The same turns and mirrors carry the whole set onto itself and the rows of a family onto each other. Which other rows belong to the same family as each row named below? List them in the order they appear above.
These 40 rows form 5 families of 8 rows each.
vurem: [ -8.9  -3.4   6.3   9.3   6.0 -18.0  -8.6 -13.1  -2.5]
kubak: [ -2.1  -6.4  -7.5  17.4 -17.8 -19.9  -2.6  32.4  21.5]
zov: [  2.2  -6.7  26.4   2.6 -19.9  -0.5  -2.2  12.9 -15.0]
Tid: [  0.1  -0.5  20.4  18.6  -9.2   5.8  -1.2  15.8 -22.3]
zogod: [ -3.1  22.5 -16.3  15.7 -21.8   1.3  -9.8  10.9  -6.8]
fim: [  6.4   7.7  -1.0  22.8 -34.0   4.0  -5.4   8.8  -8.8]
Tofa: [-9.7 10.9 10.4 17.3  1.6 -2.3 -7.8 -8.9 16.7]
Roz: [ -5.5   5.8 -16.6  11.8  11.5 -13.7  -4.1  -0.3  -4.4]
Dun: [ -2.0  23.3  12.3  -9.6 -20.3  -5.9 -16.6  12.3  16.5]
lisuk: [ 15.8 -12.7  -9.5   7.4   6.1 -15.7 -10.7  30.3   7.5]
kado: [  1.2 -11.5  -3.0  16.3 -31.2 -17.8 -15.2  28.3  13.4]
sopur: [ -2.4  -8.4  21.8  12.6 -11.7  -1.3  -4.4  -2.5  20.1]
bofop: [  9.3   7.2   8.3  14.4 -13.2   4.0   3.5  16.6 -23.5]
Tutid: [  9.3  18.0  -6.4  19.2 -30.5  -5.6  -8.9   2.7  -7.4]
Sabav: [  9.1  -8.9  19.7  10.4 -18.2  -4.3 -10.4  18.1 -22.8]
Pugu: [ -1.9  25.0   7.1  -1.2   1.1  -6.8 -22.5  21.5  21.1]
fulo: [  0.3  -2.2 -15.6  15.3   6.7  -9.9  -8.5  -4.8 -10.4]
murip: [ -3.6 -11.2 -13.6  23.6 -16.6  -5.0 -10.5  23.8  19.0]
nesok: [-12.2   8.5  15.8 -10.7 -11.2 -23.2 -20.3  29.0  -7.2]
Kirov: [ 10.6  -9.9  -0.1  15.7 -12.6 -16.1  -5.7  28.3  27.1]
reb: [ -1.4   3.8  27.9   4.6 -14.7  -3.7   4.1   9.7 -16.7]
Firun: [ -0.3  15.6   6.6 -10.1 -13.0  -0.5 -30.9  21.9  14.2]
Komu: [ -6.3  -5.4  17.8  18.0  -9.4  -7.8 -20.0  -5.7  22.2]
Furev: [-12.2   2.1  19.4  24.8  -0.7   3.0  -8.6  -1.6  14.6]
rerom: [ -3.6  18.7 -12.6  16.2 -22.8   3.6 -17.7   2.1  -7.4]
gov: [  0.1  -0.7  21.7  19.3 -10.6  -2.4   4.2  -1.2  19.6]
mupof: [  4.4  27.2  11.7  -4.8  -6.2  -9.4 -20.4  16.5  16.9]
Leta: [-20.5   3.3   5.5  -4.0 -10.5 -28.7 -11.8  29.9  -4.5]
Zan: [-11.2  19.0   2.0  -4.4 -17.1  -9.7 -32.2  25.0   7.9]
sov: [  6.7  26.2  -7.5  23.3 -25.3  -2.0  -7.4  18.0  -2.6]
kidib: [-25.1  -0.3   1.6  -2.9  -6.0 -15.4 -20.4  22.2 -15.0]
zab: [ -3.8 -14.3  -6.1  25.9 -23.1 -14.7 -17.2  26.5  11.0]
Liguk: [-15.7 -10.7   8.1  -1.0  -9.8 -33.2 -21.4  18.9  -2.1]
fepo: [ 24.5  -8.0   2.4  -4.1   4.7 -14.5   3.0  20.2   2.0]
ribop: [  2.5   5.3  -4.1   9.7   3.8 -22.0  -7.1 -14.0  -6.0]
pevu: [-22.2  -7.3   6.4   6.3 -10.4 -26.6 -25.9  21.3  -8.1]
Nel: [ -3.4   9.1  -2.5  12.0  16.8 -22.5  -4.6   1.3  -4.3]
gemu: [ 26.5   6.2   4.6   0.9   5.7 -11.3  -2.9  27.2   2.9]
dupu: [19.8  6.9  0.3  1.1  5.9 -7.1 -7.1 36.9 -1.0]
befup: [ 20.3 -10.5  -1.7  -3.5   5.2  -6.5 -14.0  28.1   5.7]

Which other rows belong to the same family as rerom? kado, Pugu, fulo, reb, gov, Liguk, dupu
Which other rows belong to the same family as zov? zogod, Roz, sopur, mupof, zab, pevu, gemu
Which other rows belong to the same family as fim? vurem, Tofa, lisuk, bofop, nesok, Kirov, Zan
Which other rows belong to the same family as Tid? kubak, Tutid, Firun, Furev, Leta, ribop, befup

